Each path is a new rotation, seen through one point. The rows after it are directions, each followed by how far the rotation turns it, in degrees each step (0 if it stays put).
Each turn is a multiple of 5 degrees from 10 to 175, or 0.
Each row of a path follows its step; steps can be skipped.
Rotation 1:
step 3: [  6 -15  21 -21  16 -26 -21   2  -3  33  -6 -10 -11  11  58  24  33 -32
  11 -24 -47 -31 -12   8 -15  18  22 -27  14  37  21  34 -25  15   5 -15
 -36 -26 -10 -13 -19  28   4 -13  16 -10  -1   8]
step 7: [-18  14  -2 -30 -20  34 -11  23  16   0 -11  -2  22 -13 -26  23 -21  15
 -13  15 -20  47 -11  14   8  13 -16  25  31 -37  -4  -5  -7 -13   5 -33
  36   5 -68  18 -36 -14  29  11  23  13  -1   2]
step 8: [ -8 -10 -40  -6 -14 -33  44  -4 -27 -11 -12  18  16  12 -22 -14 -14   0
   0 -25  28 -32 -10  17 -34 -22  -1 -19  10 -13  -7 -18  22  -1  -5  19
 -32 -24   8  -5  43  -9 -13 -53  -2 -35  29  34]
step 9: [ 12 -27  -5 -11   8  20 -11  18  -6  37 -19  15   5 -40  42 -18  26 -21
 -16  20   6  44  30  25 -17  -9  -6  30   3  34  12 -19 -25  22   7   6
  15  41   0  26   8  31  -3  44  15  -9 -32   3]
step 10: [-16  38 -21  13  11 -32  -9 -27  13 -45  18  44  -9  12 -29 -12 -38  36
 -41 -20  18   4  11  17   9  20  11 -13  22  -9 -11  -6   3  28   8 -17
  30 -19 -33  14 -12 -29  -1  -2  -8  41  27 -11]
step 16: [ 35  48 -26  31   6 -20   9 -24 -23  -9  16  19  11   7 -19   4  11  13
 -10 -21   4   9 -14 -31  47 -21  -1 -49   9  17  40  12   6  -5 -33   6
 -32   9  36 -21  10   4 -17 -40   6  -3   6   2]
step 18: [-15  -6  23  12   1 -12   5 -50  16 -45 -23 -15  27  20 -14  25  -4  23
  -2 -14  -4 -18  20  10  13   6  10  -1 -23   9 -11  54 -24 -23 -22 -30
  14  14  -8   5 -32   1   3 -37 -16  16  52  36]
step 20: [-11  16  -8  -7   6   6  37  11 -23 -25   8 -31 -23  30  50   9 -24 -10
   6  58  16 -24   7  24 -14   5  49  -6  34 -13  -5  28 -16  10  16   4
  45  10  15  15 -19  26  25   4  -8  11   5   0]
step 21: [  8 -21  34 -12 -19  27 -26 -15  62  20   9  46  37 -13   6   4   9  -4
 -14 -27   5 -31 -23  32  28   7  -3  -1 -17 -11 -12  28 -11  -6 -15 -11
  -9 -19 -40  15   9  -4 -17 -11 -10 -39  33 -11]
[-13   4   2   6   3   9 -11  -1  12  -6  -8   6   0   1   0  -5   9 -11
   1  -6   0   2   4   6   3 -15  13  15   3  12  -5   9 -10   1   1 -13
  -1   8  -2  -3  -2  -4  -3  -3   0  -1  -1  -3]	125
[ -6  -7   9   5   9   1   2  14   0  -8  -1  -4   1   9   5   2 -12  -4
  -8 -12  -7   7  -3   0  10  -3  -3   3   4  -1  -3  -4  12   7  16   7
  -9   0  -1   4   7   7  -7  -2 -15   2   5   1]	160
[  7 -17   2   0  -6 -10  -4   2   6  -8  13   3   9   7  -4  -1  -9   7
   2   4   4  14   1   8  -1   3  10   0   3  -2  -5   5  -3  -3  -6  -3
  -5   8   2   0  -5  -4  15  -2 -12   1 -15  -1]	135
[  3  -1 -14   8  10   8  16   7 -15  -8  -5  -2  -1   4   3   5  -2   6
   0  -2  -6  -8  -5  11   2   1  -2  -3   0   9  -1   3   0   9 -16  -8
  -1   8  -1  -3 -15  -3   0  -4  -5   9   0   0]	175
[ -5 -10  -4  -3   1   5   6  -2   6   1  -5 -15   5   6 -10  13  12   1
  -3  -3   5  11  -3  -6 -14  -2   6   7  -4   1   4 -12  -1  -6  -5   7
  -5  -9  -6  -7  -6 -10  -2  -5  -7   2  10   5]	100
[ -4   4  -7  -3   7  -3  11  -6  18   7   5   3   3  -3  17   4   2   9
   5   8   4   5  -2   0   4   2   8   4   6   5  14   7   6  11  -2   8
   0  -3   1   8   6  -5  -8   2  -3   9  -3 -11]	100
[  0  -1   4   0  -6   8 -10  10  11   5   9  -6  -7   4   4   1  -7  -6
   4  -4  11 -11  -2  -2  -1  18   1  -1   2  12  -1  -6   6   8  -9  -3
   6   0   2 -19   3   3   5  -1  -3   1   8  -8]	40
